Each row is where one point has got to under a steady rotation. How many ticks took it there?
The counts run from 0 to 653.
[135 141 107 109 147  74  98 164  93  80 153 119 130  77 111 153  85 130
 134 184 120 119 121 133 138 105 147 125 120  90 146 110 195 122 155 147
 127 132 133 109  96]
49
[142 121 145 148  83  90 106 150 141 106 172  98 122 113 156 106  70 117
  99 163 112 113 127 149 191 115 113 130  86  80 114 122 177 133 154 127
 152  87 142 141 128]
258
[113 142  92 130 152 103 112 139 166 108 171 122 130 148  94 137  79 166
 123 143 148 149 121 109 157  91 103 165 111 100 101 140 187 131 164 133
 110 100 141  98  98]
136
[153 102 130 105 128 114  90 171 130  73 106 122 147 146 139 129 100 170
  93 160 138 121 104 149 129 115 113  93 155  99 107 135 206 142 149 132
 142  73 151 160 131]
458
[152  97  84 145 129 116  83 124 144 116 129 148 119 139 100  97 117 122
 131 176 144 119 121 187 149 106 168  81 125 108  89  98 143 104 167 131
 145 111  82 100 142]
476
[138 133 116 112 112 126 172 159 132 145 192 104  94 153 119 119 124 135
 173 188 150  93 163 142 152 122 109  77  92  83 118 148 124 152 133 165
 152 108 138 112 114]
391
[141 110 162 141 154 111 133 121 168  77 155 134 118 149 116 113  99 162
 132 150 109 147  93 170 136 118 115 180 106 106  73 140 122 159 121 143
 173  77 162 103 111]
11
[149 125 127 124 115 109 150 100 154 161 182 185  88 137 166 157 155 142
 169 157 151 166 112 144 126 138 175 156 118 104 141 135 124 141 116 148
 135  83 171 103 135]
528
[122  94  85 138 117 127 162 145 163 149 171 116 153 137 112 149 107 151
 127 158 190  87  80 107 156 122 152  92 110 120 125 127 136 117 168 147
 114  92  99 126 149]
590
[131 118  92 133 150 153 122 161 150  80 153 107 150 164 107 102 107 149
 137 176 117 136 110 146 146 116 107  99 135 138  80 103 181 105 175 125
 125 112 136 100 140]
470
[154 133 109  94 131 127 139 118 121 159 203 166 117 119 103 123 136 148
 146 174 142 130 129 169 129 135 186 109 128 103 114 142  92 124 118 170
 113 125 121  57 145]
402
[134 142 115 124 100  96 125 112 133 100  96 116 138 128  95  96  76 149
  97 185 137 141 141 179 174  92 100  76 121  77  91 125 151  98 134 133
 171 115 149 121  98]
251
[121 113  96 119  92  92 174 106 173 150 171 157  88 133 136 127 158 158
 161 130 140 138 152 163 128 107 121 136 126  75 147 164 137 144  88 144
 127  84 179 136 107]
526
[124 106 116 167 161 115 117 106 169 115 183 136 112 149 126 137 134 119
 157 185 180 116 116 183 133 128 181 113 101 117 104 119 167 140 169 150
 141 125  81 108 172]
603
[157 104 132 182 141 119 113 150 176  99 122  92 101 142  72 163 110 126
 107 175 116 104  70 125 156 135 139 104 137 147 127 132 130 117 144 104
 130  86 157 136 153]
581
[127 164  86  82 175  83 144 142 123 132 139 152 114 114 136 155 123 166
 123 154  92 135 123 144 145 152 177 133 155 125 133 110 139 111 124 125
  96  98 181  90 157]
422
[115 133 132 108 161  90 158 138 115  98 176 127 128 138 121 162 140 154
 129 202 131 145 160 142 109 149 172 103 116 136 132 141 149 154 157 166
  98  81 159 105 162]
296
[149 118 134  56 112 129 147 143 122 102 131 141 138 130 138 125 123 158
 143 147 126 112 100 160 174 115 145 108 159 115 107 156 215 131 129 120
 169 104 152 147 124]
331
[127 139 121 127 126 132  86 138 144 175 185 109  97 103 115 147 125 102
 136 184 151 131 130 169 178 144 152 100 114 125  90 153 163  73 179 144
  98 108 149  91 133]
268
[105 148 110 125 137  65 171 121 128 131 160 126 130  82 118 126 115 143
 118 155 156 111 132 185 146 125 133 130 105  90 130 130 126 136  71 191
 163 112 143 107 114]
512
[111 122  68 146  86  93 119 136 155 125 154 117  84  76  96 134 129 120
 122 169 119 125 109 128 125  92 161 112 130  89 183 107 133  86 124 111
  95 115 145 111  99]
53
[106 154  97 145 110 104 134 115 180 149  80 160 105 133 121 134  96 162
 108 163 130 131  79 123 164 128 155 131 134  85 123 131 118 112 176 113
 158 122 155  99 115]
127
[ 81 140  99 148 130 115 120 117 195 131 164 133 111 127 143 148  91 146
 126 156 137 159 101 133 172 125 142 173 121 132 106 126 183 106 186 115
 107  86 152 109 150]
134
[161  96 127 128 144 112 167 135 176 125 113 123  94 147 127 171 122 153
 171 123 144 107  69 156 150 127 135 123 146 128 117 139 145 139  91 114
 161  85 170 144 131]
219
[131  93 139 131 117 143 178 146 183 112 139 136 127 146 126  88 134 184
 113 138  79 112  71 152 131 154 135 110 155 104 130 151 137 129 128 136
 116 125 167 126 176]
99
[ 79 151  93 142 146 125 123 147 163 138 197 126 137 127  87 118 107 156
  86 177 122 115 143 144 153 126 154 122 118 110 112 117 148 134 157 156
  95 125 138  79 177]
496
[146 109 104 101  99 110 138 154  98  89 159 130 129  95  91  89 148 131
 128 182 113 115 155 184 112 118 147  74 133  91 141 138 143 107 120 168
 133 133 120 102  99]
177
[155 123  77 107  79 136 133 115 142 126 115 170 124 138 107 124 145 152
 113 166 118 154  68 100 146 117 157 100 149 136 119 129 126  67 164 113
 129  75 146 110 119]
562
[128  95  91 140 126 143 150 148 172 134 144 123  82 119 117 136 185 126
 166 159 137 120  85 180  89 133 173  68 157 128 147 111 131  93 120 149
 114 130 133 123 128]
80
[113 111  75 126 129  74 181 155 135 151 177 127 108 114 107 135 135 141
 169 157 146 104 170 130 126 117 144  93 110 105 151 139 128 137 127 166
  93  96 133 120 110]
290
[129 136 145 146 114 129 164  86 176 136 149 109 107 127 132 145  98 137
 147 197 157 127  98 179 138 133 170  71 127  85 146 122 131 134 130 128
 136 147 152 107 163]
615
[114 122  93 107 101  75 185 106 141 149 157 151  87  87 142 123 140 127
 169 158 107 129 121 172 141 123 194 120 137 132 148  94 124 103 129 123
 121 130 125  89 153]
415
[ 95 148  71 163 132 122 108 155 168 144 115 128 121 143 123 137 111 162
 113 167 162 126  95 118 155 136 121  99 130 100 112 125 149  81 195 143
 125 126 141 105 121]
362
[148 140 104 116 162 113  89 142 119 114 129 116 151 132 124 126  52 167
 111 179 146 132 106 167 155 111 110 101 139  93  87  83 142  93 144 125
 134 120 136  78 121]
249
[113 164 110 153 129 102 134 126 164 133 162 146  99 118 160  91 121 172
  87 163 121 129 118 165 159 157 139 135 122  65 138 101 111 129  97 151
 143 128 167  94 166]
621
[153 118 115 124 105 106  84 112 141  83 178 120 106  92  92 113 104 142
 105 151 111 148 124 132 158 112 120 174 131  64 140 180 142 108 113 110
 127  97 155 103 103]
38
[121 155  99 157 125 128  76 109 163 112 121 133  93 127  78 143 116 150
 112 151 159 154 109 158 135 110 127 164 123  89 104 149 136 118 100 134
 167  78 175 100  88]
139
[121 110  89 133 131  89 122 141 124 119 127 122 130 133  87 150 115 112
 146 166 146 109 122 149 158  90 175  95 112 172  92  90 165 112 160 128
 153  53 106 113 127]
577
[126 137  94 122 146 103 107 156 129 111 160 111 121 129 109 178 125 135
 124 179 136 140 131 110 120 126 155  85 138 137 157 116 170 106 144 145
  65  95 193 108 151]
61
[121 128 174 159 137  84 160 104 154  97 177  94 117 106  90 143 119 115
 130 172 123 130 123 191 134 111 137 133  95 109 130 190 159 129 119 149
 131 136 163 123 140]
506
[117 148 116 155  81 115 127 121 154 133 121 119 105 114  88 124 111 124
  71 183 127 102 107 160 168 135 144  54 112  91 105 143 107 105 123 132
 154 113 148 119 141]
487
[137  97 111 130 165  80 159 169 162  83 143 152 128 112 106 110 133 169
 135 123  98  90  89 164 119 102 139 168 131 116 126 140 174 154  96 151
 149 114 143 127 122]
211
[ 81 145  94 173 149 145 105 152 175  99 152 106 120 134 130 149 146 154
  78 192 148 123  92 148 153 181 158 113 126 113 109 114 145 119 150 156
 138 104 152 115 167]
595
[116 114 115 115 116  98 178  98 162 108 101 105 117 124 113 110  96 163
 162 157 138 121 132 183 153 114  93 118 128  78  97 152 121 107 118 112
 161 119 132 113  76]
17
[147 111 139 155 133 119  82 133 167 120 163 102 106 109 131 157  66 138
 147 182 156 146  74 142 120 116 130 159 118  95 150 124 146 103 156 135
 110 113 138  95 112]
147
